The rows below come in pairs that one turn or mirror swaps. Which row does each named row swap with?
The rows were stretched afterwards, more along some directions than others.
Gego: [-13  32 -11 -20  33 -11  11   7  -4 -23  -8 -25   5 -27 -16  42 -22 -66
  23   2]
Nir: [-14  -6  -7   8 -15  12  18  -3  10  13  31 -18  14  -6  26   5 -12 -15
   0   0]
lafuv: [-14  -6 -13  10 -16   2  12   2  12   7  33 -16  24  -9  17   7 -18 -19
 -12   2]
guvip: [-25  10  10  19 -34   8  30 -18  -7 -13  24 -35  21   7  24  38 -41  47
  39   0]
lod: [ 16  14  27 -14 -10   3 -36  17  -7 -37  -6 -19  -4  -1 -13   1 -24 -24
 -10 -19]
keta: [ -8  18  13 -25  21   7  21  18  10 -12  23  27  10   6 -11  34 -17 -10
  -5  -6]
gam: [ 17   0   4 -11 -26  -3  14 -31 -13 -34  29 -18  39  -9  19  40 -29 -13
  32  27]
lirol: [-28  23   2  26 -30  11  22 -10  -8 -27  15 -33  12  16  18  32 -41  50
  34  -8]
vofu: [  8  10  23   9 -13 -15 -18  19  -4  -8  38 -34  -2 -12   5  17 -28  11
  19  36]
zif: [-18  29   1  -2   9   9 -31   3 -12 -26   5 -19  28   1   3  15  -1 -42
  32   1]
Vek: [-26  12   4   5  18 -23  33  32  -4   7  23   6   6 -23 -24  18 -38  14
   3  -9]
dovu: [  1   0  -7   1 -12  10   3  10   6  13  30 -30  20 -14  19   9 -11 -18
 -17   5]
gitel: [-35  18   5   1  11 -19  30  31   2  -8  22   3   1 -22 -15  16 -37  22
  -3  -4]
kugo: [-14  12  12  -7  -7   5  40 -12  -6  -2  -7 -11  -2 -11  27  14 -12 -20
  26   4]
naf: [-30  13 -14 -18   5 -12 -18  -3 -21 -33   5 -17  42   2  -9  39 -25 -22
  24  30]
zogi: [ 21  21  31 -18   4  -1 -22   4 -11 -30  17 -10 -10  -9 -15  17 -18 -46
  13 -10]
piz: [-22  -3 -14  -4   7  -9 -25  -4 -23 -14  13 -10  47   1  -7  30 -17 -27
  18  33]
reve: [ 16  36   6 -24  -7  -5   9  -1 -14 -41  25 -27  31 -32  -5  43   2 -13
 -14   6]
risev: [ 12   6   6  -4 -36  -1  21 -31  -9 -35  29 -30  36   6  21  43 -48  13
  44  26]
Bola: [ -3  26  -7 -16  33 -12  27   8 -20  -7 -14 -26  -4 -31 -15  38 -26 -56
  19 -15]
dudo: [ -5  35   8 -14   9   7  24  26   7 -21  20  -1  18 -13 -18  33   3  -1
 -21  -6]
bip: [-30   5   7 -13  -8  18 -12  14 -23 -41   2 -22   5 -22  19   7 -24 -37
 -11  11]
nirun: [ 23   5   5 -13 -26   2   6 -23 -22 -42  31 -23  37 -10  23  43 -30  -9
  22  22]
Pip: [-29  27 -22 -24 -10  -4  19   5 -12 -39  -1 -18  42   8 -23  38 -47  -8
  40   7]
Mevid: [ -6   2  21 -10  -2  19  -7  17 -11 -11 -17  -9  -7 -13   8   1 -20 -22
  -1  -7]
radi: [ 10   7  18   0  11 -19 -34  21 -12   5  27 -25   0 -10   1  22 -10   1
  13  22]
Fot: [ -8  11  21  -9  -1   9  36  -7 -12   7 -12  -6  -1 -22  24  20 -14 -28
  19  -1]
lav: [-25  23   8  -3   2 -21  24  23   3 -17  16  -2  -7 -11   0  14 -35  36
   0   0]
vebu: [ -9   8  20 -16   1   3  42 -14  -9  -2 -16  -3   0 -16  26  28 -15 -24
  27   0]
Fama: [  2   6  20  -3  16 -14 -40  19 -12   2  32 -14   6  -8   6  24  -5   0
  12  25]
gefip: [ -7  30 -13 -18  30  -7  11   7 -13 -21  -7 -31  -1 -28 -15  33 -25 -67
  23   2]
sife: [ 10  10  29 -17  -8  12 -27  25   4 -37   2 -10  -4   2  -8   3 -24 -11
 -17 -20]
petek: [-32  20   8  24 -30  10  20  -4 -20 -22  13 -40  16  -6  17  27 -35  46
  25  -8]
dil: [  8  13  19   0  -2 -15 -36  18  -7  -8  30 -34  -3 -10   6  21 -15   5
  15  29]
Tuter: [-31  10 -16 -21   4 -13 -22  -2 -17 -41   3 -13  42   4 -10  39 -26 -28
  25  26]
pap: [-16  16   7  -4  18 -19  36  31  -5   7  24   1  -1 -30 -25  21 -40  -1
   7 -15]
tof: [-10   5  10   2  -2   1  24 -10   1   7   5  -8   3  -7  28   8 -11 -27
  19   5]
mosep: [  1   9  19 -10  -2   9  38 -12 -17   2  -6  -8  -1 -15  34  23 -15 -23
  29  11]
fol: [ -1  42  16 -15  -3   6  13  22  10 -27  21  -8  10 -14 -19  25   8   1
 -22 -12]
teke: [  3   7   5   5 -38   0  35 -22 -11 -27  31 -28  32  13  19  48 -56  34
  51  18]
tum: [ -1  35   1 -21  27  -4 -18   3  -9 -33  -7 -40  15 -17  -2  36  -7 -68
  31  15]
vig: [ 23   6   9 -10 -31  -3  23 -30 -22 -32  27 -23  33  -7  21  40 -43  -5
  37  23]
Tez: [-29  12  10  25 -30   6  20 -10 -11 -17  15 -36  15   6  27  39 -39  48
  34   1]
bigam: [  6  31  -4 -29  -2   5  35  17  -4 -18  14 -29  38   1 -19  59 -54 -17
  39 -14]
liliv: [ -4  -4  -3   7 -15   6  10   8  10  12  30 -22  22   0  12   9 -21 -24
  -9   2]
dut: [ -1  50 -10 -14 -19   9  -2 -13  -1 -42  22 -46  12 -16   9  42 -18  -2
   3  18]

fol swaps with sife
piz swaps with Bola
pap swaps with Fama
Vek swaps with radi
gam swaps with vebu

The rows below come in pairs that one turn or mirror swaps. Which row does each named row swap with?
The rows were stretched afterwards, more along some directions than others.
Kefu: [-18 -16  11   7  12   3  -6  36   8   2 -18  23 -17   5  -2 -42  -4   0
  -9  -3]
lipef: [ 39  -8  -1  30  -1 -15   6   3  60 -19 -22  23 -14  16   4  19  -2 -23
 -10  -5]
zur: [ 52 -11 -33  18 -21   4  -3 -20  58 -10 -54  10 -31   8 -10  26  -8 -21
 -34  -3]
sedos: [ -1  -5 -11  19  -1  15  -1  -9  17 -14 -68   8 -46 -15  15  12 -11 -26
 -22   6]
Relav: [ -8  -1   8  11   0   3  -7   0   4   8 -13  20 -27  -5 -16 -14 -11 -14
 -19  -1]
rud: [-13 -24  16  -3  21   7  10 -17  -4 -36  -7  11   4   6  14  -6   0   3
   3  -8]
der: [-22  38  15   9  27   5  24  34  30  20 -44   1 -35   0  14 -13  -2 -28
  -7   3]
ser: [ -1  -7  14   1   6  10  18 -14  -9  -7 -27   6  -6 -10  -4   0  -8 -30
  -6  -2]
gab: [  5 -29 -18  22  -4  13 -14 -19  14 -23 -58  26 -35   1  15   2  -8 -24
 -16  -6]
Tifas: [  4  -6 -18   1   7  18  -1   2  19   9 -68   5 -48 -24   4   3 -16 -45
 -29   6]
kub: [  8   0   2   2  -5 -14  27 -30  33 -21 -26 -12  -4   4   4   3   0  -9
   3  -9]
lala: [-19  -4  22 -10  18   6  13  24   9   1 -14  12  -4  -3  -2 -38  -7   7
   4 -12]
kif: [ 54 -35 -15  18 -11   8 -20  -3  28 -24 -19  39 -27  -4  -6 -13  -5  -4
 -32 -17]
lud: [ 38  -3 -10  15   1   0  24  -7  63 -12 -51  -2   0  18  -3  12  -5 -16
 -16 -24]
kopa: [  7  -8   8  16  -7  28  -2  -5   2 -14 -40  17 -41 -10   7   9 -20 -36
 -29  -8]
kos: [ 12   9  12  22   5  11  26 -13  24  -2 -34  -5   4  22  -7  21  12  -7
  -9 -24]
zulo: [  9   6  -3   8   1  -6  17   4  50  -4 -32  18 -20  10   9 -26  -2  -3
 -15  -5]
fako: [  6  -5  12  20  17  15   4 -21 -10  -8 -33   1   6  -1   4  35  -2 -17
   5  -6]
gil: [ 11 -31 -12  13 -13 -10  -3 -27  10 -10 -29  33  -8 -11 -19 -13  -6 -14
 -27 -17]
duf: [-12  -3  11  23  12  14  -1  18   7   7 -45  24 -32 -15  -2  -4 -21 -32
 -16   4]
ker: [ -2 -23  19   8  12  -1   9 -13  -5 -25 -18  14   4 -12  -3 -11  -6 -11
   1  -8]
mive: [-29 -21 -10 -12   8  -6 -15  15 -15  22 -22  27 -38 -23 -16 -48 -15 -18
 -21   5]
nik: [ 41 -21 -43  12  -6  -7  -3 -14  44 -20 -42  13 -35  21   5   4   3 -19
 -16   0]
pizug: [ 29 -27 -16   2   1   1  -1 -19  16  -4 -20   1  16   9 -29   3  -8 -21
  -8 -18]
bebet: [ -4   2   4  -4  18   9  10  13  31   7 -38   7 -28  -5  11   1 -13 -26
   0   3]
Mugem: [ -2  20  10  27  13   4  36  -3  29   8 -55   1 -16   9   3  11  15 -19
  -5 -13]
vup: [  3 -19 -15 -16  10   8 -10  23  21  -1 -25  12 -27 -15   6 -22 -16  -9
  -9  16]
fif: [  0 -24 -18   4   8 -24   3  -2  39 -18 -14  23 -33   5   4 -38  -7 -15
  -9   8]
nuku: [-12 -18 -13  -6  10 -12  18 -16  24   4 -23   3   0   8 -13  -5  -2  -3
   4   0]
sar: [  5   2   1  25   1   0  23 -19  29 -12 -46  16 -16  -4   8   3  14 -15
 -15 -21]
bur: [ 26  -7 -10  14   6  23 -15  26  25   4 -50  10 -32  13  -3  -6  -9 -11
 -25 -12]
vabu: [-15 -11  -3  -3  -6   1   8   1  -7 -11 -23  34 -39 -29   6 -33  -5 -28
 -23  -5]
Fepo: [ 10 -25 -23  14   5   8 -11   2  13 -18 -41  21 -13  19   7 -22   4  -6
 -13 -13]
sim: [ -7  12  13   8  10   1  28 -13  28  -5 -24  -6  -9  16   3  -4   3 -15
 -16  -9]
kog: [ -3   4  24  -9  20  -7  29  -8  21  10  -8  -2  19  -3 -17   3  -9  -3
   6  -8]
Zirud: [ 34 -15  -8  28  -9   2  12 -21  25 -35 -30  15 -16  10   2  24  -6 -11
  -1 -14]
rin: [ 16 -18   8  14  -9  -1  -4  13  39  -6 -20  16 -21  -4 -10  -3 -14 -41
 -30   3]
nulaz: [ -3 -11 -21 -12   8  -1 -10   1  -2   6 -12  23 -27 -14  -9 -23  -4 -11
 -18   3]
zaru: [ -1   7   5  17  -1 -13  23 -14  49 -13 -39  -2 -19   3   8  28  -3 -22
   5   5]
nabe: [  6  11 -13  15   5   1   2   7  33   3 -50  -1 -29   8  18  -9   3 -27
 -12   6]
Letes: [ 14 -22 -17  16  -3 -19  17 -25  44 -17 -46  19 -18  23  -7 -17  -1 -13
  -9 -10]
vobon: [  3  20   6  -9  11  18  -1  16   3  21 -24 -12 -14  -7  -8   3 -11 -20
 -11   3]
Bifo: [ -3 -20  -1   0  -9 -16   8 -16   5 -11   0  31 -20 -19 -14 -19   6   4
 -14  -8]
gazoz: [ 31 -33  -5   9 -17  11   7 -33  25 -17 -25  15  -4  22 -24   6   1   1
 -19 -16]
nor: [ 29 -27 -11   0 -11  14  -6  10  11  -9 -13  23  -6   6 -15 -27 -10 -11
 -29 -21]
gulib: [-17  -8   2   4  17  11 -12   2 -20 -11 -34   5 -15 -14   4 -10 -19 -30
  -7   4]
dumod: [ 12 -40 -19 -16  -1   5  -1 -22  17 -20  -7  10  -6  11   2 -16  -7 -11
 -12  -4]
Ked: [-10  -8   6   2   8   6  -4  33  10  15 -21  21 -19   1 -10 -52  -7 -18
 -23  -7]
nofif: [ 24 -18 -19  -1   2  -1 -16  16  51  -5 -38   5 -23   5  -3 -16 -26 -28
 -23  15]
lukav: [  0 -46  -6   2  -7  -5 -21  -8  -2 -23   1  34 -24  -5  -9 -17  -5  -7
 -31  -1]
rab: [ 14  -8 -10  24   7   3 -22  21  27 -21 -41  18 -50   7  23 -10 -17 -35
 -18  16]
ped: [ -5 -27  -6  -5   0  20 -27   4  -7 -18 -24  18 -28 -12  15  -7 -16  -3
  -9  15]
Vok: [ 29 -41 -21  13   0   6 -15   2  35 -11 -45  38 -29   1 -10 -21 -13 -15
 -21  -3]
Soro: [ 14 -30 -28   6  -1  17 -37   2  -6  -1 -39  18 -27  -3 -11 -26 -11 -24
 -41  -3]

Mugem swaps with Kefu
gil swaps with kog
zur swaps with nofif
Ked swaps with kos
ped swaps with Tifas
Fepo swaps with der

